One turn moves every row onto another: examples first, then more rows asked:
sut: -1.636 -1.671 -0.866 0.892 1.329 -0.238 0.904 -1.894 1.193 1.025 0.401 0.288 1.230 -1.278 -0.813 2.342 3.757
fari: 1.542 -3.016 -1.417 -1.276 0.752 -0.703 -0.895 -0.953 -2.536 1.751 0.602 -0.552 2.884 2.710 -1.580 -1.661 1.233
gerak: 0.677 3.925 0.050 -2.998 0.366 -0.655 -0.597 -0.241 0.365 -2.483 1.015 -1.286 1.060 0.656 3.287 -0.236 -1.852
fivap: 0.638 1.788 1.470 -0.781 -0.428 0.296 1.352 1.658 2.092 -0.556 -0.837 -2.738 -0.282 -2.355 2.021 1.819 0.218
lusef: -1.621 -0.741 0.553 -5.110 2.831 0.300 -1.529 0.836 2.138 -2.073 1.309 -1.892 -0.692 -1.882 1.557 -0.879 0.347
ridu: 1.050 2.997 -0.018 -1.948 0.783 -0.604 0.854 -2.018 0.776 -2.051 0.785 -2.291 1.119 -0.469 4.033 1.333 -1.426
Livaf: -0.210 -1.390 -0.163 -0.949 -2.021 -1.688 0.229 -3.087 -4.959 0.245 1.018 -0.564 0.927 0.385 -1.971 -0.296 0.253
peri: -0.998 -1.209 0.613 -4.808 3.206 0.533 -1.192 1.117 2.370 -1.386 0.691 -2.660 -0.690 -2.146 1.154 -0.069 0.408
foti: -1.720 -0.534 -0.081 -3.937 3.653 -0.421 -1.626 -1.435 2.003 -1.783 0.662 -2.005 -1.160 -1.191 2.632 -0.500 0.138
mit: 0.235 3.787 0.839 -2.959 -0.446 -0.185 -1.066 2.504 0.786 -1.967 0.298 -0.977 0.363 0.267 1.922 -0.788 -1.269
luk: -1.441 -1.104 -1.524 -0.679 1.545 -0.492 1.206 -4.099 0.261 -0.642 2.613 0.730 2.801 -0.800 0.503 1.996 2.898
dupo: 1.058 1.940 0.705 -0.857 0.372 -0.144 1.834 -1.045 1.662 -1.074 -0.143 -3.018 0.474 -1.937 3.414 2.390 -0.347
tazu: 0.238 2.692 1.555 -1.812 -0.849 0.327 -0.075 3.402 1.650 -1.018 -0.618 -1.751 -0.321 -1.233 1.287 0.214 -0.261
mirog: -0.645 0.084 -0.332 -1.385 -1.085 -0.941 1.600 -2.059 1.723 -2.107 0.745 -0.690 0.547 -1.003 2.328 0.823 -4.753
buben: -0.613 -0.533 0.007 -0.171 -1.044 -0.811 1.797 -1.363 2.254 -0.969 -0.693 -1.264 -0.356 -1.505 1.758 1.566 -4.140
Fuma: -0.648 -3.950 -0.060 -0.358 -1.635 -0.305 1.310 -1.581 -1.595 0.513 2.382 0.379 2.426 -0.390 -0.457 -1.836 3.154
Gele: -0.197 -0.569 0.325 -0.405 -1.117 -0.419 1.204 0.851 2.448 -0.231 -1.510 -1.462 -0.651 -1.342 0.443 1.438 -4.087
ren: -0.089 -1.578 0.435 -1.784 -2.671 -1.104 0.268 -1.067 -4.850 0.152 1.392 -0.508 1.195 -0.132 -3.022 -0.568 0.475
durop: 0.048 0.517 0.031 -3.044 -1.325 -0.296 0.186 1.591 1.421 -1.852 0.498 -0.506 0.888 -0.135 0.249 -0.138 -5.265
vazop: -0.401 -1.289 0.132 -1.510 -2.511 -1.464 0.071 -2.143 -4.990 -0.067 1.470 -0.225 1.093 0.232 -2.376 -0.756 0.286
lopi: -1.104 -3.425 -0.290 0.563 -1.238 -0.814 -0.054 -1.175 -1.619 1.257 0.849 0.753 1.244 0.803 -0.700 -2.461 3.041
kug: -1.051 -1.026 -0.082 -3.714 4.041 -0.179 -1.285 -1.158 2.231 -1.091 0.017 -2.763 -1.141 -1.502 2.265 0.340 0.202
Fol: -0.755 -0.014 -1.930 -3.083 1.786 -0.369 -0.105 -2.937 -0.753 -1.655 3.770 1.296 4.067 0.751 -0.118 0.665 1.562
nelal: -0.315 0.463 -1.707 -3.888 1.743 -0.055 -1.660 0.341 -0.860 -0.927 2.800 1.441 3.825 1.811 -1.969 -0.174 1.145
vani: 1.983 -3.589 -1.143 -2.174 0.357 -0.178 0.449 -1.297 -2.541 0.987 2.089 -0.946 4.064 1.512 -1.302 -1.042 1.344
tol: 0.104 -0.055 0.312 -1.829 -1.256 -0.200 0.380 2.304 2.022 -0.706 -0.892 -1.076 -0.021 -0.604 -0.304 0.588 -4.658
sarud: -0.351 0.606 -0.258 -2.843 -1.296 -0.723 0.794 -0.582 1.235 -2.551 1.314 -0.308 1.144 -0.291 1.558 -0.053 -5.322
sopeg: 0.409 -1.984 0.448 -1.449 -2.319 -0.951 0.590 -0.937 -4.637 0.776 0.800 -1.154 1.188 -0.370 -3.306 0.150 0.544
Tuse: 0.036 -2.929 -0.980 0.131 -0.086 -0.976 -1.117 -0.841 -2.056 1.925 -0.020 0.340 1.476 2.364 -1.275 -2.363 2.077
pem: -1.272 -1.216 -0.632 0.049 1.282 0.112 -0.641 1.385 1.019 1.695 -0.583 0.458 0.909 -0.226 -2.686 1.469 3.378
vame: -0.590 -0.151 -1.047 -2.362 1.543 0.251 -1.953 2.526 0.068 0.700 0.614 1.045 2.216 1.349 -3.304 0.204 2.066
vug: 0.302 -1.798 -0.118 -0.560 -1.708 -1.560 0.522 -2.962 -4.716 0.904 0.461 -1.201 0.822 0.158 -2.309 0.438 0.358
gil: -2.024 -0.416 0.210 -4.644 3.057 -0.120 -1.770 -0.437 1.983 -2.221 1.288 -1.562 -0.945 -1.400 2.292 -1.103 0.189
rason: 0.932 -4.062 -0.465 -1.773 -0.812 -0.032 1.521 -1.625 -2.087 0.357 2.960 -0.456 3.863 -0.064 -0.723 -1.142 2.285
kemur: -0.705 -1.371 0.287 -4.112 3.822 0.292 -1.087 0.143 2.403 -0.922 0.038 -3.076 -0.923 -1.938 1.506 0.575 0.329
goka: 0.634 -2.076 0.143 -0.858 -1.849 -1.183 0.651 -1.863 -4.587 1.116 0.362 -1.512 0.956 -0.250 -2.977 0.668 0.507

tol -> durop
foti -> kug
Now these:
nelal -> Fol
gerak -> ridu
vug -> goka
Fuma -> lopi

One turn moves every row onto another: examples first, then more rows asked:
Zuzo: 1.747 -1.131 -2.061 -3.311 1.785 3.493 0.472 -1.454 -1.327 0.067 -0.610 -0.277
zaris: -2.322 1.769 0.705 3.938 0.091 1.599 2.343 -1.889 0.891 -1.951 0.139 0.742
voz: -0.716 0.838 0.216 5.296 0.656 1.822 0.692 -2.207 -1.849 -2.143 -2.100 1.633
Nafud: 3.518 -0.447 3.176 1.747 -0.047 3.118 -0.336 -3.101 -0.606 -0.701 -2.172 0.824
ran: 1.650 1.465 -0.107 3.798 -1.637 0.234 -0.791 -2.468 2.016 0.072 -1.117 -0.305
pakun: 2.121 -0.533 -1.735 -3.985 1.537 2.639 0.375 -2.188 -0.315 0.037 -0.927 0.331
Pazu: 1.447 0.505 -3.927 -1.190 1.399 -0.125 0.514 -2.138 1.474 1.414 0.235 -0.284
bel: 0.413 0.733 -3.853 -1.390 2.028 0.691 1.758 -2.900 1.128 1.918 -0.057 -0.392
Mif: -0.254 1.934 1.783 4.032 1.247 3.886 3.262 -3.272 -0.823 -0.853 -1.742 1.067
Luda: 2.069 -0.021 -0.066 3.304 1.069 -1.516 -1.656 -3.036 0.764 -0.089 0.004 1.858
Ter: 1.371 -0.814 1.514 4.064 0.718 2.748 -1.293 -1.414 -2.051 -1.798 -2.530 0.868
fitu: -0.468 1.897 -2.167 -2.317 3.402 3.259 2.672 -3.424 -1.377 -0.165 0.188 1.163
dus: -1.834 1.348 -0.608 3.402 0.586 1.657 2.780 -1.135 -0.296 -2.868 -1.560 2.638
bafe: 0.543 -0.247 3.557 1.927 1.482 4.403 -0.549 -1.349 -0.660 -1.940 -0.154 0.075
sukef: 1.645 0.676 0.115 4.030 -1.290 -0.102 1.610 -3.393 1.735 0.656 -1.830 0.387
Fenet: -0.984 2.509 -2.352 -1.777 2.572 3.554 2.637 -3.438 -1.894 -0.253 -0.115 1.355
Vefe: 2.506 1.001 2.931 1.769 -0.091 4.243 -1.585 -2.013 -0.736 -1.767 -1.509 0.394
kote: -1.157 3.471 0.796 4.418 0.728 3.562 1.836 -2.584 -0.237 -1.450 -0.853 0.652
Vafu: 2.316 -0.152 -1.113 -3.566 2.347 3.656 -0.144 -1.533 -1.142 -0.859 -0.440 0.524
buven: -0.897 1.592 -3.088 -1.951 2.387 2.696 2.914 -3.208 -1.929 -0.793 0.429 1.414
Bomo: 2.141 -0.478 -1.577 -3.617 1.102 3.425 -0.265 -1.943 -0.936 0.389 -1.269 0.007
Vafep: 1.127 -0.212 -0.046 5.195 0.065 0.036 -1.211 -2.410 -0.676 -0.674 -1.881 0.889
vak: 1.464 -1.465 1.951 2.303 2.791 4.277 -0.897 -0.099 -0.957 -0.983 -1.635 0.294
natul: 0.997 0.205 -3.959 -1.165 1.992 0.261 0.794 -3.187 0.088 1.942 0.802 -0.287
Vig: -1.124 2.637 -2.954 -0.920 3.396 2.937 3.048 -2.613 -0.915 -0.550 0.581 1.022
buro: 0.526 1.027 -4.048 -0.828 1.345 0.438 1.017 -3.217 0.753 2.448 -0.070 -0.458
mun: 1.530 -0.215 1.497 2.566 -0.848 -0.558 -1.572 -2.487 1.767 -0.529 0.457 0.257

Bomo -> buro
vak -> Luda
Vafu -> Pazu
Now these:
Vefe -> ran
pakun -> bel
Nafud -> sukef
mun -> zaris
voz -> Ter
natul -> buven

One turn moves every row onto another: examples first, then more rows asked:
metir: 1.520 1.135 -2.139 -1.277 1.083 1.994 2.813 1.004 2.749 -1.497 -0.786 0.624 1.614 -0.167 -1.471 0.598 0.115 -0.322 -2.059 -1.584 -1.203 0.028 1.799 -1.568 1.404 -0.041 -0.519
vuzez: 0.544 0.843 -1.400 1.357 0.642 -1.164 2.296 -1.380 -0.352 -2.433 -1.727 -3.485 4.087 0.564 -1.164 -2.641 1.514 0.002 -1.151 1.293 1.088 1.973 -2.776 0.987 0.372 -1.253 1.751
mopa: 0.064 -0.447 -3.052 -0.918 -1.364 0.360 -0.564 -2.013 3.535 -2.318 -1.762 -0.655 3.848 0.140 -1.563 -2.358 -0.536 -1.977 0.743 2.520 0.632 -4.404 -3.715 2.299 0.853 0.455 1.235
pigu: 1.557 1.892 -2.242 -2.362 1.793 1.743 0.805 0.882 2.214 0.217 -1.198 -0.290 -1.785 -1.479 1.126 0.361 1.918 2.723 0.063 2.730 -2.372 -1.028 -1.216 -0.315 3.376 0.453 -0.255
vid: 2.351 -1.459 0.889 -2.374 1.707 -3.916 -3.464 -3.214 0.082 -2.401 0.117 1.615 -0.907 -1.243 -1.818 -1.624 -1.747 -0.709 1.286 2.820 1.777 -2.015 -1.523 -1.651 3.162 -1.785 -0.458
lakez: 2.006 -0.962 1.103 -1.638 1.868 -3.858 -0.497 -3.262 1.376 -3.144 -1.604 1.807 -1.208 -0.197 -2.433 -3.231 -1.577 -0.677 1.320 0.907 1.523 -2.819 -1.737 -0.613 3.118 -0.957 -0.313
galun: 0.316 2.376 -2.082 -2.665 0.170 0.442 -1.375 -3.820 1.158 0.984 -0.040 -0.154 -2.084 0.313 1.347 0.565 0.464 1.578 0.673 0.612 3.100 -0.915 -4.628 -4.438 3.122 0.108 -0.556
seb: -2.152 -0.780 -2.141 -0.503 -0.612 0.374 -1.222 -3.289 4.069 -1.978 -1.175 -0.339 3.361 -0.476 -0.683 0.060 1.047 -1.780 -0.291 2.923 2.526 -1.756 -4.918 3.291 1.834 0.473 1.435
vanob: 1.640 -0.515 -0.583 -1.141 -0.277 1.252 -3.619 1.281 -0.575 -2.081 -1.068 -0.642 3.303 -0.005 -3.851 -3.506 -0.116 -1.444 -1.750 3.967 1.092 -0.294 -2.714 -0.570 0.289 0.088 -1.539
Git: 0.351 -0.348 -1.437 -2.304 2.514 2.559 -2.889 -0.010 1.529 -1.566 1.468 -0.921 1.738 -0.409 0.868 1.347 2.651 2.898 -1.811 3.004 0.118 1.651 1.171 0.582 2.062 -1.120 -1.135
tizu: 0.144 -0.468 0.649 -2.700 2.021 -2.875 -3.338 -4.363 0.442 -2.652 0.539 1.139 -1.900 -1.287 -2.020 0.506 -0.418 -1.190 0.592 2.188 3.741 -1.532 -2.194 -1.300 4.474 -0.957 0.236
Luko: 2.777 0.528 -0.733 -1.356 0.505 -1.332 0.518 -2.574 1.623 0.844 -1.866 0.816 -0.361 0.594 1.998 -3.019 -0.681 3.245 1.467 1.445 1.015 -0.633 -4.469 -3.361 1.315 -0.855 -1.302
Fofo: -1.525 -0.398 -2.662 0.662 0.748 -1.886 -1.004 -4.434 -0.049 -2.530 0.925 -1.402 -2.061 2.001 -2.506 1.326 -0.334 -0.321 0.644 -0.418 2.196 -1.240 1.042 -0.406 -0.979 2.178 0.384
Fipu: 1.281 1.577 -1.412 -1.607 1.115 0.687 0.756 -1.278 4.084 0.882 0.258 0.346 -1.314 -2.215 1.636 2.888 0.495 2.426 -0.369 1.691 -2.559 0.173 -0.378 -1.608 2.281 -0.498 -0.139
vefus: 1.007 -1.156 -3.305 -0.810 -2.289 -0.521 -2.952 -1.532 2.786 -0.783 -0.223 0.500 4.069 -0.958 -1.279 -0.698 -2.015 -3.565 0.416 2.796 -0.476 -3.181 -3.229 0.135 0.304 -0.510 0.792
sudon: -0.198 2.103 -2.607 -2.987 1.835 3.783 0.433 -0.853 2.495 -2.629 0.848 -1.984 1.174 0.117 -1.089 1.939 2.010 1.659 -1.657 0.241 0.989 -1.096 1.976 -0.434 2.529 0.270 0.066
Dol: 1.252 1.511 -1.250 -1.875 1.964 0.961 2.038 -0.166 3.100 0.483 -1.009 0.140 -0.878 -2.514 1.529 2.076 1.456 3.014 -0.212 2.917 -1.386 0.589 -1.331 -0.503 3.040 -0.067 0.157
vuv: 2.077 -1.285 -0.955 -0.603 1.790 0.794 -0.497 1.891 1.787 -0.488 -0.171 1.599 2.220 -0.711 0.461 -0.035 0.791 0.877 -2.186 1.175 -2.034 2.727 1.014 -0.536 0.978 -1.433 -1.700
topu: 1.526 1.948 -2.413 -2.080 0.919 1.458 -0.456 -0.237 3.195 0.594 0.134 -0.118 -2.206 -1.238 1.182 1.116 0.897 2.102 -0.087 1.493 -3.564 -1.420 -0.181 -1.478 2.653 0.006 -0.597
bamog: 1.621 0.947 -3.136 0.153 -0.286 -0.372 -2.497 -0.127 -2.377 -1.909 -0.029 -4.113 3.099 1.222 -1.249 -3.608 1.169 -0.861 -0.626 2.113 -0.954 0.029 -1.759 -0.272 0.396 -1.530 0.807
tibem: -1.371 1.555 -1.348 1.581 -0.266 -1.069 0.604 -4.380 1.489 -1.893 0.708 -3.346 3.037 0.270 -0.973 1.346 1.013 -1.304 -2.196 -0.697 1.549 2.774 -1.953 -0.586 0.312 -1.506 1.950
nagug: 0.675 1.886 -1.088 -1.192 0.358 -0.492 1.606 -3.769 2.704 0.629 -1.815 0.862 -1.740 1.026 1.292 -1.301 0.036 1.887 0.577 -0.970 2.174 -0.612 -4.842 -3.484 2.318 0.224 -0.797
mono: 0.389 -1.591 -1.418 1.602 1.111 -3.581 2.201 -3.162 -0.188 -2.043 -0.774 -0.054 0.061 0.666 -2.319 0.636 -1.679 0.031 0.931 0.665 2.197 0.355 0.587 -0.536 -2.009 1.383 0.649
zeme: 1.038 -0.026 1.088 -0.218 0.158 0.431 1.861 -1.072 2.325 -2.994 -2.371 -0.582 4.709 -0.574 -4.142 -2.154 -0.884 -0.377 -1.881 2.498 2.899 0.410 -2.627 -0.047 -0.409 0.202 -0.291
segul: -0.181 0.020 0.928 -1.969 2.179 -2.850 -0.392 -4.433 1.655 -3.398 -1.163 1.272 -2.197 -0.267 -2.615 -1.106 -0.145 -1.160 0.539 0.280 3.507 -2.336 -2.395 -0.290 4.418 -0.157 0.374
gib: 0.987 -2.550 -1.903 0.746 1.826 -3.262 -0.446 -0.609 -3.172 -1.569 -0.893 -0.142 0.158 0.198 -1.742 -0.524 -0.389 0.326 1.233 3.623 2.399 1.101 -0.496 0.159 -1.022 1.235 0.155
kezo: -0.361 1.688 -3.096 0.379 -1.201 -0.265 -4.149 -3.111 -0.506 -1.297 2.483 -4.004 2.030 0.887 -1.073 0.331 0.650 -2.107 -1.653 0.112 -0.553 0.825 -0.952 -1.859 0.324 -1.740 1.042
vidut: -1.226 -1.521 -2.365 -0.438 -1.570 -0.509 -3.625 -2.822 3.270 -0.434 0.290 0.821 3.607 -1.556 -0.342 1.697 -0.461 -3.399 -0.612 3.228 1.423 -0.574 -4.415 1.087 1.249 -0.510 0.982
Dava: 2.353 1.025 -1.733 -2.788 0.406 -0.372 -2.422 -2.632 0.013 1.194 -0.071 -0.145 -0.703 -0.060 2.039 -1.176 -0.282 2.925 1.568 2.982 1.998 -0.892 -4.278 -4.291 2.151 -0.960 -1.094
Bovi: -1.001 0.414 -0.687 -1.148 -1.019 1.891 -6.506 -2.357 1.761 -2.026 1.781 -1.259 1.479 0.775 -3.379 -0.327 0.328 -1.915 -2.626 1.791 1.256 -0.398 -1.768 -1.212 0.357 0.116 -1.655
didev: -1.584 0.886 0.937 -0.163 -0.564 1.169 -1.036 -4.635 4.661 -2.997 0.474 -1.224 2.867 0.238 -3.687 0.978 -0.482 -0.853 -2.734 0.290 3.008 0.314 -1.659 -0.672 -0.345 0.230 -0.429
daz: -0.938 -1.299 -3.188 -0.149 1.440 -1.543 -3.619 -1.872 -3.031 -1.982 0.809 -1.459 -1.989 1.567 -1.915 0.163 1.019 -0.046 0.921 2.603 2.379 -0.488 -0.077 0.301 -0.076 2.033 -0.071

topu -> Fipu
Bovi -> didev
Now these:
vuv -> Git
vidut -> seb
kezo -> tibem
tizu -> segul
daz -> Fofo
nagug -> Luko

One turn moves every row onto another: examples first, then more rows asked:
pid: 0.059 -2.569 -2.314 -1.960 0.001 0.283 -1.019 -0.567 2.095 2.725 1.963 -0.490 0.639 1.374
Viv: -2.250 -0.358 1.682 0.599 -0.340 0.963 -2.905 2.198 -1.581 0.874 -0.568 2.278 1.720 0.127
talo: 0.637 0.347 -4.699 -0.670 0.666 0.783 -1.428 -0.861 1.171 2.423 0.709 0.059 -0.739 -2.527
somam: 0.228 -0.723 -3.272 -1.868 0.281 1.417 -0.501 1.580 -2.843 -0.160 -0.247 -2.454 0.775 1.025
dizit: -1.613 -1.681 -1.806 0.235 0.403 1.472 1.030 1.216 -2.794 1.675 -0.587 -3.122 1.139 0.196
lepi: -2.027 2.659 -1.012 -0.069 -1.411 0.426 -1.158 -3.231 3.092 -1.687 -0.233 1.036 0.500 -1.723
kifuz: -0.594 -0.186 -3.567 -0.302 2.567 2.988 0.818 1.464 -2.188 0.465 -0.161 -2.444 1.589 -0.912
Leda: -2.158 0.889 1.550 1.045 3.505 2.961 -2.673 1.028 -0.821 0.986 -0.749 1.179 2.809 0.475
Luf: -0.176 0.301 -0.224 0.820 2.932 1.331 1.989 -4.008 -0.556 -2.325 -2.211 2.324 0.800 0.602
duno: -0.586 -0.350 -2.058 0.431 2.461 0.973 -0.936 -2.802 1.165 4.279 -0.217 -2.585 0.010 0.219
gobo: -2.449 2.543 0.327 0.331 0.524 1.064 -1.002 -4.552 3.337 -0.944 -0.645 -0.609 1.290 0.239
Darad: -0.559 2.381 0.036 -0.058 1.555 1.707 -4.529 1.090 -2.074 -0.225 -1.631 1.658 0.932 -0.101
Fedes: -0.899 -1.622 0.663 0.593 0.865 0.351 2.587 -3.048 -0.430 -2.016 -1.399 2.972 0.951 1.118
rit: 0.384 0.034 -0.842 -0.024 0.516 0.043 1.371 -3.119 -1.108 -2.984 -2.028 3.367 -0.074 0.196
molo: -2.560 0.716 0.427 -0.674 -1.167 0.650 -0.471 -2.908 4.058 -1.485 0.892 0.874 1.882 0.445

kifuz -> somam
molo -> gobo
Now these:
Viv -> Leda
pid -> duno
rit -> Fedes

